Each path below is one point turned by a fixed rotation once a step. After each direction that follows a path, write how fast that rotation turns it, in degrees each step (0 if it stays still).
Each turn is a multiple of 5 degrees from 10 to 175, or 0.
Each row of a path follows its step; steps can be skipped.
Path 1:
step 0: -190	167	322	188	-32	-17	103	-300	-319	-162	183	93	295	-459	-206	-347	6	-219	-167	431	-166	69	-91	68	-447	-29	299	56	199	-87	104	36	35	441	130	-88	-131	-60	-91	-192	-1	615
step 1: -65	-172	66	117	53	338	-23	-156	-165	-39	-145	404	213	439	-449	-153	256	205	208	-33	314	105	-322	293	-176	-41	-23	-200	-93	-193	504	155	52	-389	-3	-378	-172	136	-109	-145	-291	-247
step 2: 406	-36	-228	-431	-264	163	-80	417	237	59	341	-19	453	104	-226	86	-148	123	-250	-18	-246	284	-190	173	330	-123	102	20	184	332	-144	-138	-186	285	-45	-19	-268	127	-37	-327	-189	-379
step 3: -31	200	-103	121	-35	10	126	-19	75	-609	-101	-219	-135	175	73	-224	239	-439	87	-170	-410	170	-366	-400	-168	-42	-231	375	38	95	-153	-238	473	126	-331	158	83	363	129	-49	-170	-56
step 5: -93	-292	-21	-2	-542	-85	-270	79	-294	-201	26	-146	-283	-3	172	135	-64	210	-163	-563	-41	-217	-19	319	-14	65	110	-314	-519	425	64	-151	-158	24	49	49	-54	-149	-222	495	-34	-190
step 6: 132	-205	97	-128	221	-346	-22	-305	-451	-194	-41	-51	8	-19	253	-108	237	321	-40	120	201	212	310	-157	79	-227	36	388	145	401	-540	-222	45	66	546	256	166	-195	158	-107	-89	-19
step 7: 41	133	407	164	285	75	-322	-96	46	79	-153	-208	205	102	81	-110	475	-159	264	-235	-189	217	425	-262	18	232	43	-141	209	-320	372	191	-395	10	196	155	256	22	-309	171	-262	336
step 8: 245	-27	172	-215	172	42	25	388	-126	-125	202	77	-16	41	-96	610	-41	239	-64	356	162	66	-354	309	-149	454	326	182	-135	-161	133	375	-92	154	-134	-230	120	-431	5	199	-213	290
step 10: 79	-180	30	40	-72	71	-100	301	-178	39	-217	-174	-302	165	-418	-483	-88	-95	-254	199	-105	-226	77	-245	20	208	288	282	376	-342	46	112	-109	85	202	1	-337	557	233	-418	-39	-91
step 11: -23	266	100	200	-104	114	103	65	-115	-145	660	357	-169	48	-601	6	15	-300	76	-193	-249	319	222	0	-187	348	-80	-316	-469	122	125	4	190	160	-35	-175	118	193	89	-229	178	-53
Directions:
-16	-19	98	-99	107	-54	3	76	67	63	122	-44	24	-32	0	-42	30	-55	4	-107	66	-43	-127	28	63	-70	-64	54	-31	-115	18	-39	-24	0	-88	36	-17	-54	105	-37	-218	16 | 60
-67	128	72	-23	-81	-27	-50	62	41	-26	-2	102	-11	50	57	78	-23	-123	93	67	-82	90	85	3	-7	65	-43	-31	18	-40	-91	99	110	-3	-90	91	-1	-7	11	1	-76	187 | 90
-104	97	-17	-133	45	-63	-46	20	-63	-41	-100	32	29	-112	-17	-155	72	0	-65	34	54	34	-46	-95	-54	-102	32	87	106	19	33	-91	62	-75	-49	104	49	42	-41	37	86	69 | 115
46	-53	60	-1	-94	-5	80	-15	-13	-59	-117	20	-100	138	-8	67	133	16	-8	144	109	-6	-46	20	106	24	17	82	-90	-81	97	-65	23	5	-32	145	-39	-19	87	-36	55	-18 | 160
147	68	-125	43	61	55	-33	-68	-89	12	-3	69	8	-12	31	25	-46	-13	-56	5	-15	-76	53	49	-17	-124	196	20	-58	-7	-40	55	-78	-6	-124	117	71	23	53	-112	-66	39 | 175
Path 2:
step 0: -13	10	-10	-156	-218	191	-335	20	-151	-40	16	22	260	-110	-247	-212	-85	67	331	356	175	-85	3	192	-306	83	-254	135	32	499	234	-266	-126	-208	-341	672	185	356	-400	-160	67	-370
step 1: 103	-417	-138	-118	201	348	-6	53	-113	-143	10	-60	-35	-525	-101	306	239	-271	289	205	-263	56	-52	146	-141	6	73	369	-421	201	-296	-266	347	227	440	27	-212	-108	-434	-170	65	-258
step 2: -385	-65	157	165	-301	177	-36	258	-410	11	299	-159	98	-279	-343	-358	284	-114	25	-3	255	58	65	51	-213	253	64	322	-352	520	497	-122	-170	-148	-115	187	145	324	-29	-276	-30	-241
step 3: 183	-254	-319	-246	79	355	-245	247	56	-84	464	-266	-45	-92	-165	207	-67	-25	512	289	-206	-135	-305	84	387	131	-85	200	-101	458	16	-24	230	-81	480	20	-204	240	-292	195	-152	-278
step 4: 28	-241	308	79	-134	537	379	-246	-423	182	256	-165	59	-85	-299	-69	323	-343	127	-286	159	46	-70	270	-370	324	-456	124	-188	361	113	-219	-37	-49	-83	52	-133	425	-31	-119	163	36
step 5: -126	-471	-89	-182	360	17	-245	29	108	-47	200	-260	-250	138	-175	75	123	-305	349	179	47	-96	-277	-33	287	-31	148	213	-187	147	587	-326	220	-133	416	-191	-138	368	136	-330	-235	-280
step 6: 214	-241	19	-107	-73	250	338	-17	17	-102	363	-164	220	-106	-630	-116	-88	-123	152	-539	382	90	-486	136	54	332	-380	188	-9	418	86	-235	-215	86	38	89	161	-69	232	213	104	-142
step 8: 134	-165	300	-81	195	41	238	-5	52	-163	-333	-221	277	62	-470	273	68	-151	142	-498	122	16	-575	140	0	5	60	281	-59	134	196	-466	-6	93	-88	531	200	127	-10	-167	168	-388
step 9: -83	-424	-250	-399	-261	-205	-206	-38	94	-236	-33	172	-37	-229	-233	-127	190	-329	536	224	222	-83	-204	-389	-166	183	-230	303	-384	151	-30	-204	268	-219	75	-16	91	-297	436	-91	87	-134
step 11: 22	-71	-104	-39	-452	152	127	-193	126	-222	-121	145	76	-46	-88	81	341	-191	785	382	-201	-67	-465	-162	-147	303	-6	206	-373	-142	20	-1	364	-289	-143	231	43	162	-72	-117	150	-376
Directions:
-106	19	77	9	-118	59	-83	66	-168	70	-32	5	-115	-55	20	50	10	-21	28	-36	-36	13	-59	-128	105	63	37	17	-102	-27	-51	71	-9	-6	-44	-17	-103	118	-84	139	-2	-6 | 40
-40	29	31	68	2	-69	112	-52	-49	12	-89	-162	-24	-37	43	11	-105	-60	119	-16	-4	19	36	33	-77	85	49	-111	-44	26	-26	-65	-101	-107	126	-48	134	-54	-51	108	-3	-30 | 160
-56	-27	4	85	-56	137	-96	-79	47	-43	-84	87	19	-89	-4	-32	-3	90	-28	113	74	-27	41	51	-72	6	53	-25	-27	-27	53	122	77	96	55	33	142	-34	-183	37	-18	-1 | 25
-49	-27	41	117	101	16	-45	-76	20	-29	50	34	-124	-97	81	-11	22	43	60	106	-112	-171	-47	-74	0	47	-68	40	88	-16	-47	33	-22	-42	-10	-58	8	-59	116	-32	14	-170 | 175
Path 3:
step 1: -459	42	-59	-89	105	-546	-272	-32	299	11	240	117	-197	334	220	-230	-170	-362	-20	13	-67	-183	71	-471	-11	187	-212	-103	-123	-119	-257	-10	289	-39	121	-159	346	-234	179	249	-20	200
step 2: 333	81	56	266	-206	-159	508	198	-142	168	-21	23	-121	105	-203	-100	79	-213	247	29	22	-103	633	234	38	-134	97	-178	40	49	125	73	218	251	-458	-174	492	92	77	-110	21	336
step 3: -2	157	247	435	536	-45	-48	-273	237	-5	-169	46	91	137	21	-498	37	-222	64	39	272	103	321	7	223	334	176	54	204	99	-23	-110	-176	81	188	-399	-186	-126	-60	163	-264	-456
step 4: 27	378	19	-154	121	65	240	16	69	-63	450	35	-186	287	217	307	-173	-210	88	375	-167	-151	539	-105	-105	-87	-85	161	224	-256	-188	-75	335	-156	291	-103	-269	48	276	127	395	203
step 5: 381	-34	102	202	134	-753	101	143	89	133	32	-96	-238	-21	155	-283	-63	-239	-90	162	259	-236	-2	51	-3	-71	486	-170	-108	-3	215	-167	78	-28	-167	104	-232	79	-527	-103	1	336
step 6: -54	38	-237	-9	530	-94	-140	98	99	-60	-17	60	-274	131	-425	-226	-234	-288	327	-185	81	-4	136	-305	-323	-193	86	144	135	-130	55	50	-312	439	231	-250	118	255	343	307	-81	7
step 7: -21	71	11	345	-13	-106	-3	-2	-64	232	257	29	-141	498	-84	-329	14	-61	209	81	-311	-85	293	317	-99	206	-77	34	-153	29	-258	-63	580	-158	497	151	205	-108	-37	-212	-256	362
step 8: -225	-60	-18	-51	-32	-591	154	153	152	-53	22	-114	82	182	2	-35	-26	-344	128	286	269	-236	431	-166	402	412	41	-183	40	51	85	-4	-191	342	-202	-211	315	-367	-132	248	217	-5
step 10: -170	363	-87	173	537	-125	0	104	133	56	117	-35	-12	6	292	-432	279	-179	143	551	367	-83	45	-9	-219	239	-11	-82	-13	-125	-381	-286	158	-317	231	-173	-280	63	-56	-8	64	20
step 11: -34	129	-160	-119	63	-318	114	153	80	174	381	-67	-320	-11	-439	213	-180	-124	-316	139	-122	-188	645	-54	-41	-257	170	-8	73	-180	265	-28	-17	337	111	-56	-268	58	-286	36	294	335
Directions:
5	30	-128	-15	28	-31	0	50	58	65	-37	-113	-2	43	-85	43	-78	12	-44	-60	80	-39	-12	-76	-58	-110	78	31	-8	-125	11	-48	-25	-131	80	219	53	66	-64	48	-74	-22 | 60
173	-32	-28	-11	-51	14	-108	-75	15	-97	108	-120	-82	25	-59	11	104	-28	-81	1	39	158	86	57	-37	-69	90	9	-46	60	-48	77	-34	-78	11	-10	34	-128	33	-31	-9	55 | 160
-86	31	14	-75	-71	2	-29	35	79	-56	25	44	26	-34	-12	102	-37	2	163	97	222	21	68	39	-97	-125	-114	0	53	-38	36	53	-74	70	34	0	51	-23	91	-25	55	2 | 160
-9	-34	8	61	35	-138	-82	-22	34	52	66	18	58	-92	18	-141	-68	42	-21	43	139	-17	-84	21	142	-87	-41	89	-55	90	-15	-15	116	-28	-13	56	-69	-113	84	24	-79	-74 | 160
-11	-52	28	28	11	-16	-148	9	-130	59	-24	-68	7	30	49	45	49	-130	1	-144	10	-206	82	46	-50	-65	-90	-41	-19	110	-131	46	-38	54	4	66	-11	22	0	-19	23	-67 | 60
-67	-18	73	-16	61	157	-6	-64	-11	103	-11	-48	1	43	-139	53	-25	42	17	84	24	28	149	72	163	111	5	-2	-17	6	0	81	-1	104	52	133	-63	-21	-22	11	-105	26 | 85
80	135	-3	175	-33	-11	-69	4	-147	56	49	43	100	-64	-106	123	-92	-14	78	-24	-104	97	13	44	-20	-57	-19	-36	-9	-17	65	-26	91	-4	-23	43	-10	-18	18	103	98	41 | 155
Path 4:
step 2: -158	124	65	8	130	-108	-77	-59	-326	-267	315	29	-423	150	0	3	155	302	117	-113	167	347	277	417	-141	-203	-195	-141	227	-304	87	576	136	-204	17	-50	319	-269	-64	-108	-340	24
step 3: 115	-190	241	100	250	-79	-107	287	-182	-261	-196	-54	-18	61	198	-72	144	203	-5	-10	432	256	71	-75	-9	507	-472	229	-181	125	187	453	-204	-260	131	83	243	-183	9	228	-415	74
step 4: 192	-206	-32	146	441	-208	-207	149	88	-135	2	294	63	555	-162	78	286	3	-45	-5	209	65	48	41	150	73	1	-306	-39	-188	297	-37	-531	-263	160	161	250	43	330	446	73	275
step 5: 451	99	-444	-69	106	-73	-39	291	62	246	-112	333	-95	118	-520	-92	272	490	267	-25	183	-236	-136	127	75	-3	-41	-117	136	56	287	40	19	-382	260	278	-68	55	-55	-141	-136	358
step 6: 299	-288	-165	-393	17	-99	-30	210	237	102	-88	-96	-185	354	-184	10	147	-341	207	-154	106	-119	-30	57	81	-381	-63	-8	170	132	315	620	103	-229	180	-70	-117	-392	-476	-32	-5	94
step 7: 74	-8	-30	147	-155	253	-261	-104	-306	-12	98	21	-238	274	31	-309	467	-285	-36	-93	458	-157	122	217	-298	-242	-304	183	7	46	31	348	-89	-465	264	-27	233	-135	-144	-174	358	-181
step 8: -281	-112	90	-82	-171	32	-6	196	-19	-76	6	106	369	199	-97	-160	572	-6	6	-239	288	-228	283	-422	-399	131	-316	324	39	122	290	88	123	-162	298	-219	230	162	40	304	17	232
step 9: -431	96	-132	73	-46	-242	58	71	-206	-85	415	215	203	504	-421	120	314	-119	261	-36	103	-134	-218	71	169	-27	-34	76	470	-296	-90	112	79	-166	257	18	167	141	47	453	-178	104
step 10: -159	-32	24	-225	-40	-119	-71	209	-128	-10	460	125	-522	-112	-466	-58	182	335	375	-160	349	128	27	-42	248	61	-391	97	213	-46	-258	473	-15	94	124	134	-151	100	-35	-81	-239	292
step 11: -166	-334	155	12	523	-203	-237	79	-24	-159	316	-269	-348	208	53	84	63	98	138	-122	171	161	-253	26	151	-107	-377	72	-54	186	293	453	-151	-203	-192	-463	306	-159	-49	-71	-111	275
Directions:
78	109	35	15	7	-45	-91	51	-60	-101	-27	-24	81	21	94	-3	-49	-78	-21	-91	-19	-63	51	-83	-42	109	-87	38	194	-88	120	-40	-125	-9	-45	-1	-12	73	38	-65	13	-72 | 80
-80	74	-38	102	-100	-80	113	82	66	-76	75	-19	-63	-77	61	-14	125	-67	33	-26	63	-80	-42	-47	-73	-51	-39	38	78	-20	-153	9	47	23	-119	-114	-50	-35	69	72	29	35 | 40
151	-3	56	-28	51	-139	-43	-83	-27	-22	-65	-32	-39	-38	38	128	-14	48	74	-39	91	119	-26	20	48	76	8	15	-10	-97	-86	-76	58	26	4	-86	99	-96	131	-32	-51	108 | 40
147	-13	-40	15	34	134	-11	64	-53	-60	-30	-84	2	6	-91	-51	86	-74	101	-119	-18	-2	49	43	-11	-14	131	116	-6	25	15	-116	40	-38	100	-38	-129	-91	20	86	65	-35 | 35
-74	-49	-7	68	55	-70	73	86	35	51	-81	-150	98	65	-22	76	-41	-78	6	45	-41	-49	-98	-117	62	77	-2	88	-1	108	67	8	62	-44	2	-62	36	-133	-46	-22	-146	-48 | 135
-41	41	-41	146	91	-18	33	-126	-62	16	144	-75	-4	154	22	46	8	-36	-38	24	-73	34	-79	171	-32	-83	63	-78	71	-77	73	-62	-15	-96	-36	-77	38	-23	-2	-8	39	-3 | 155
127	-95	-72	126	50	-114	-124	24	53	56	109	37	-35	-55	-8	24	-124	92	1	41	18	-65	-12	-1	78	-14	30	12	30	155	29	63	-76	-7	-23	-64	-122	35	99	68	41	-21 | 55
Path 5:
step 1: -341	-96	-27	-32	304	-59	433	-281	46	174	253	-116	-45	-192	-421	67	-126	-19	17	45	217	205	175	-457	-68	-82	443	74	-568	77	-80	265	23	-44	-227	-231	449	17	4	118	-162	1
step 2: -43	147	-231	-478	-505	-127	-23	266	-52	109	417	40	-345	205	-369	41	44	-249	-160	261	-393	114	25	-13	-312	332	342	189	138	-67	-86	23	245	102	-74	210	183	-60	262	91	-85	58
step 3: -174	76	200	-240	286	156	-112	78	159	-43	-162	-20	-303	-170	-158	118	-135	-128	19	385	489	-188	293	-60	-51	412	498	-229	-46	335	-203	59	-209	-56	-102	-2	-230	-37	125	122	217	478
step 4: -152	172	-266	-294	-158	97	52	-220	-328	134	29	198	163	148	71	210	-292	-176	-349	92	-210	241	428	-291	82	-197	366	-406	-167	-247	18	182	-210	-186	5	-64	5	223	543	-123	-69	-4
step 5: 46	93	74	-310	200	219	-79	248	-190	319	301	-201	-73	20	-303	-216	215	-639	102	159	144	71	150	252	-136	-63	-227	-374	-48	-42	11	102	287	-23	-363	-135	283	208	130	68	298	394
step 6: -656	54	-162	80	266	45	52	147	20	-275	262	492	8	-298	-96	151	5	-225	64	48	159	511	209	-173	-182	270	63	60	-75	-158	-344	101	-29	289	-211	-190	-173	189	177	-163	-172	81
step 7: -256	120	-26	-567	-75	-156	217	-223	-139	164	-54	-161	-147	229	-501	217	105	-266	-122	107	296	220	-202	-222	152	-105	357	86	-316	-394	-248	9	351	-290	-242	52	-56	-25	-142	59	81	-105
step 9: -225	29	262	-444	215	-218	286	383	-165	83	155	78	216	-209	12	106	-143	1	-349	289	211	140	255	125	15	-172	633	-30	-140	122	-29	330	-269	59	-207	7	-46	-271	31	80	-99	375
step 10: -287	223	-165	-327	-75	-73	345	-48	-132	296	-75	-117	-112	106	-380	98	4	-282	81	3	-235	-120	-101	-182	-127	241	93	-523	-27	-110	-54	-238	-256	19	-82	-69	401	146	622	-215	-163	228
step 11: 5	200	131	2	312	627	11	113	-20	88	95	-64	-145	-328	-218	-128	189	-555	-128	262	-67	267	292	-250	-60	166	426	195	181	190	-56	289	256	-33	-132	-213	142	234	145	179	51	78
Directions:
86	11	64	-95	40	-118	-47	-26	17	11	35	18	-151	100	-29	-92	-62	185	50	101	-18	94	-39	-37	-55	8	3	-29	-6	27	-59	81	-4	-73	78	41	-119	65	-47	44	-118	43 | 65
-185	28	-24	-32	68	-69	78	-105	-94	-69	9	-11	-27	-52	91	25	-49	174	7	-32	8	-93	38	12	20	-46	122	-31	-76	-107	-7	-63	-97	-70	-44	-37	25	80	-83	-76	30	-37 | 125
-108	-34	-1	-5	95	58	-149	51	-105	50	0	-23	92	64	23	19	57	-31	33	-75	-55	25	-94	-93	46	-2	-37	21	54	45	85	-24	30	-76	-36	-147	-39	170	-36	6	-115	106 | 60
3	-40	37	-45	20	-53	143	49	3	138	-90	-23	16	-69	28	108	75	89	-69	-40	-36	7	-54	23	20	75	-49	67	-96	-63	-59	-23	85	93	-23	-29	21	-107	-104	37	-192	54 | 45
2	171	6	76	41	-106	47	67	-55	103	63	-23	93	-53	-93	22	-58	69	149	-40	-46	141	5	-16	-50	-28	-67	-63	43	-16	90	65	-92	85	-26	-5	112	-18	-47	26	73	30 | 80
Path 6:
step 0: -132	131	85	149	11	206	-54	-25	125	332	-77	160	326	202	-148	229	47	61	-90	113	1	349	92	-31	-166	-83	-43	-210	-327	-398	170	-329	86	69	-208	-148	11	-780	-226	384	-17	-44
step 1: -22	109	-459	163	44	-126	277	-343	52	66	-209	-16	-340	91	-237	258	-426	-594	29	-168	268	199	348	-24	-187	197	-27	-116	192	-156	36	-81	14	-268	-67	-207	259	-68	-14	-18	190	-256
step 2: 130	-283	1	-9	-44	-94	247	44	-51	-170	-276	-179	19	21	-222	35	-212	73	-292	-148	-47	-43	-88	101	-120	-81	3	40	387	-334	47	-439	585	71	-154	243	72	566	-189	-264	-389	-70
step 3: -488	194	168	81	7	99	-365	-153	-106	-99	37	-94	386	-476	247	73	-35	-168	-288	5	54	-153	-181	25	-77	-245	13	139	-95	45	-283	-105	66	-264	-122	263	-239	423	162	150	-164	-453
step 4: -161	-135	60	-57	177	56	-181	201	412	-144	170	35	-354	43	276	162	264	-156	-200	33	317	-499	-121	99	-363	286	-115	133	26	377	-11	-97	91	236	-39	-26	-430	-287	421	-65	7	-75
step 5: 209	-100	294	30	133	138	36	204	-301	114	252	-209	62	93	-120	402	40	-76	337	242	223	-84	397	-164	-142	-189	-151	-191	-336	103	407	145	-135	141	276	-14	-294	-43	112	-468	-340	123
step 7: 266	299	134	141	103	185	282	-399	79	-270	263	441	-240	2	227	-459	-491	-38	-89	339	128	22	-24	-37	-22	101	36	83	152	-184	183	250	142	-33	-328	-48	332	-93	-59	114	-259	56
step 8: -149	-143	360	-97	102	-427	33	-89	-359	-425	-191	-87	84	20	229	-83	-259	25	147	156	-303	56	-12	-100	83	437	-160	134	61	-310	59	-73	188	428	226	-206	270	106	-8	81	133	-493
step 9: 13	38	474	317	408	-276	-69	93	57	235	-181	-127	61	43	-279	-240	65	24	9	-1	-238	54	63	288	-101	125	439	20	236	384	-54	206	15	-16	-5	218	-238	432	201	164	338	-326
step 11: 126	11	-74	214	-171	351	-604	-71	-149	-110	-410	139	42	53	-227	78	503	396	115	290	140	-127	385	-198	92	73	-169	93	-188	119	-37	166	107	-211	116	56	176	-427	4	-120	-65	-16
Directions:
89	95	31	-111	-24	11	-71	162	-15	-116	-7	-104	-81	-2	34	110	-23	41	6	73	-89	-2	-6	-4	60	50	-46	25	14	-84	184	-25	-8	-30	-84	16	-30	33	-148	-19	-84	16 | 130
-8	66	88	-19	85	-172	-5	63	35	-74	104	-29	52	159	-45	124	23	-107	-47	52	-28	57	-61	79	-23	-38	65	-100	-49	-11	-30	38	26	12	58	-18	-96	-124	31	0	112	-10 | 80
-64	7	-2	-106	-33	15	13	-77	-188	-142	22	-56	-27	1	57	14	50	-20	-39	-74	77	16	118	-10	-7	-93	29	-1	97	-46	55	-50	-128	-42	86	-101	-47	31	55	152	61	20 | 155
12	-4	-18	9	27	11	-37	17	88	-201	-18	9	-7	-28	-26	-168	24	-45	27	38	-6	-17	78	99	70	-90	15	-21	-67	-96	-130	-61	63	-169	80	-14	28	19	-24	-90	-73	87 | 85
-77	66	2	80	10	34	-17	43	4	120	54	10	12	146	-47	40	-11	60	-114	2	40	17	73	38	42	75	-130	125	-11	-19	-1	39	-107	-60	141	-60	8	-63	-2	-11	-133	146 | 60
-4	-28	149	5	-96	27	-39	29	70	-11	34	-72	-109	78	35	-13	-99	16	49	116	-54	57	-46	-148	-111	-54	26	1	28	-14	-79	-19	-72	-17	-16	-76	34	63	207	-31	-79	-3 | 25
